In the rows, zero is written as 128.
A single turn carries every row of the set below to another of its rows. Some are shown first; where does it send the rows asked next?
seteb: [163 108 118 147 132 128 115 127 120 101 112 113 111 113 100]
lavig: [165 108 112 145 133 123 123 136 120  96 120 113 108 111 104]
nuga: [162 110 114 147 135 131 121 134 126 100 117 114 109 109  98]
Fir: [ 91 122 115 117 127 139 137 111 133 138 144 124 139 159 130]
moru: [ 92 132 109 108 151 131 132 127 135 162 128 128 124 134 141]
nor: [167 109 115 140 130 119 118 134 113  96 114 115 108 112 109]
govos: [ 95 126 103 106 154 125 135 130 134 156 135 129 121 131 145]
nusuv: [169 109 113 145 129 120 120 131 114  98 116 115 111 112 108]
bilol: [108 104 100 146 148 153 144 149 124 132 131 132 145 140 166]
Kel: [ 95 133 109 104 150 126 130 126 131 161 127 129 123 135 147]
pafub: [ 93 119 112 115 127 129 140 115 125 133 154 127 137 158 137]
Bef: [ 83 148 100 136 139 144 138 154 144 129 117 129 121 129 146]
bes: [111 111 107 143 143 151 135 142 116 136 111 134 146 148 171]
Faban: [107 111 109 147 145 160 136 143 124 142 112 131 146 147 161]
Lilut: [164 112 119 148 128 128 118 129 122 104 110 114 115 111  99]
sute: [166 106 116 144 130 120 117 129 115  95 114 114 110 114 108]
zor: [ 96 130 104 104 152 122 133 129 128 157 133 128 121 134 149]
Sen: [166 112 118 144 126 123 116 127 116 101 110 116 113 114 105]
Neler: [ 84 142  96 132 141 134 143 159 139 124 128 130 120 126 154]
Fusi: [ 86 151 106 133 133 140 134 148 136 132 106 131 123 132 154]
Divo: [163 108 114 149 132 127 121 132 124 101 119 113 114 108  96]
Niku: [ 90 121 113 120 129 137 141 115 133 135 152 123 138 155 131]
benag: [165 109 112 145 131 121 123 134 120  97 123 115 113 110 103]
takod: [ 95 121 114 112 126 127 137 114 123 134 147 125 137 157 141]
gadof: [165 105 113 146 132 124 121 130 119  96 119 113 109 113 103]
tutog: [ 89 144  98 127 136 125 139 154 127 122 122 133 119 130 164]
kigul: [164 112 118 147 130 130 116 132 124 102 107 114 111 113  99]
runo: [112 106 102 142 144 145 140 146 116 133 123 133 145 145 173]
gibot: [ 89 149 104 127 132 129 134 149 128 127 111 133 120 134 164]
burus: [104 107 105 150 147 160 142 147 128 138 123 130 148 142 157]
bap: [ 93 124 117 114 122 132 135 109 125 137 141 125 138 160 137]
vufe: [163 105 113 147 133 127 121 129 123  98 117 112 111 112  99]
Batil: [165 108 117 144 129 124 116 127 117  96 108 114 111 115 104]
divom: [ 93 128 105 107 155 130 134 131 136 159 134 129 122 134 140]
mupo: [166 113 119 143 129 123 116 130 115 100 107 116 110 114 107]

nuga goes to nor
Batil goes to vufe
Where do these go?
gibot goes to Bef
burus goes to runo
Lilut goes to benag

A single turn carries every row of the set below to another of its rows. Some are shown first; where does it send the rows asked next?
Likib: [114 109 129 147 132 119 166 120 147 116  96 138  98 132 135 128]
mekuf: [128 127 121 103 151 147 145 121 159 109 146 125 133 124 178 111]
tedag: [115 102 134 124 132 139 137 141 132 125 145 129  93 102 173 162]
Zenu: [135  92 122 123 151 145 148 148 121 130 124 130 129 112 104 153]
fisu: [118 108 132 126 130 120 164 111 145 131 104 144  91 139 129 131]
romu: [134 114 125 106 128 156 139 124 155 113 156 116 123 122 177 105]
lor: [114 122 121 129 132 142 114 155  94 112 142 112 138 132 124 113]
tiko: [167 141 136 126 107 106 138 121 140 115 120 111 117 145 123 133]
kisil: [137 102 124 123 151 161 138 151 118 129 129 132 124 120 101 153]
mabig: [106 130 115 132 134 137 103 153 105  95 131 111 129 122 129 122]
kosin: [166 144 131 118 107 114 146 131 133 118 120 108 110 148 125 144]
raro: [118 100 142 124 131 152 135 141 135 127 151 128  86 113 171 154]
rosi: [132 122 115 107 143 161 145 116 167 103 148 117 121 131 166 116]
lak: [130 123 123 100 142 150 145 128 165 105 150 113 119 129 173 107]
veko: [119 110 145 118 142 156 148 130 134 116 144 119  88 110 174 156]
pifi: [139  99 125 136 159 140 142 161 133 127 117 134 134 113 114 154]
Sofin: [115 138 124 131 144 126 113 148 105  89 138 119 149 132 128 120]
tak: [120 124 115 126 138 132 107 151 103  90 123 119 142 140 127 121]
rino: [134 132 132 102 147 147 150 128 157  93 160 119 132 126 168 112]
bar: [106 123 128 130 128 131 116 152  97  87 136 113 142 129 132 129]
Dav: [110 126 122 132 141 137 108 154 103  95 143 110 137 139 126 124]
Gub: [115 107 135 114 123 150 136 145 134 119 139 128  85 108 175 154]
nakav: [129 116 130 129 125 119 159 108 131 120  83 130  96 127 133 134]
rugar: [120 108 127 135 123 122 156 113 135 132  96 140  89 135 134 124]
zun: [114 112 122 140 133 120 160 102 137 130 103 140  93 127 134 130]
zav: [157 149 142 124 112 108 149 126 137 117 123 115 131 149 117 126]
mepiv: [125 133 133 110 134 141 143 119 165 106 151 121 128 132 179 110]
Nuziz: [134 103 126 130 163 151 125 143 112 122 117 128 134 108 114 155]
lafa: [162 135 134 128 102 113 143 115 129 129 124 117 118 154 130 127]
Zila: [124 118 118 138 127 127 146 102 140 128  95 147  95 131 131 128]
Paf: [111 128 133 125 134 136 112 163 110  96 145 111 150 126 131 123]
kefu: [137  92 123 129 152 151 129 151 121 136 121 136 128 113 105 144]
dudal: [166 148 145 123 113 110 153 120 136 118 132 113 117 136 120 136]
vemod: [112 128 126 127 145 132 121 159  97  91 136 112 135 131 125 114]
Zuz: [166 144 141 132 116 106 143 116 132 113 127 118 116 154 131 137]
Pil: [161 140 143 120 103 112 147 120 137 102 124 110 102 146 129 130]
fefu: [140 118 128 104 142 145 140 125 163  97 149 120 128 117 177 110]
Taga: [140 132 125 104 154 157 135 128 156 105 159 117 120 126 169 113]
zaf: [106 100 142 126 139 144 128 136 140 123 152 137  93 110 166 154]
nivi: [160 148 143 119 109 101 147 125 137 102 125 118 123 143 137 131]
Biku: [131  96 130 121 147 134 129 158 123 133 118 139 127 112 104 151]
tar: [117 110 145 139 140 139 142 150 142 119 145 127  89 106 170 159]

Pil goes to tak
mekuf goes to dudal
Likib goes to pifi
Where do these go?
rugar goes to kefu
fisu goes to Biku
tedag goes to zun
mepiv goes to zav
veko goes to nakav
rosi goes to kosin
romu goes to lafa
lak goes to tiko
vemod goes to fefu
nivi goes to Sofin
Zila goes to kisil

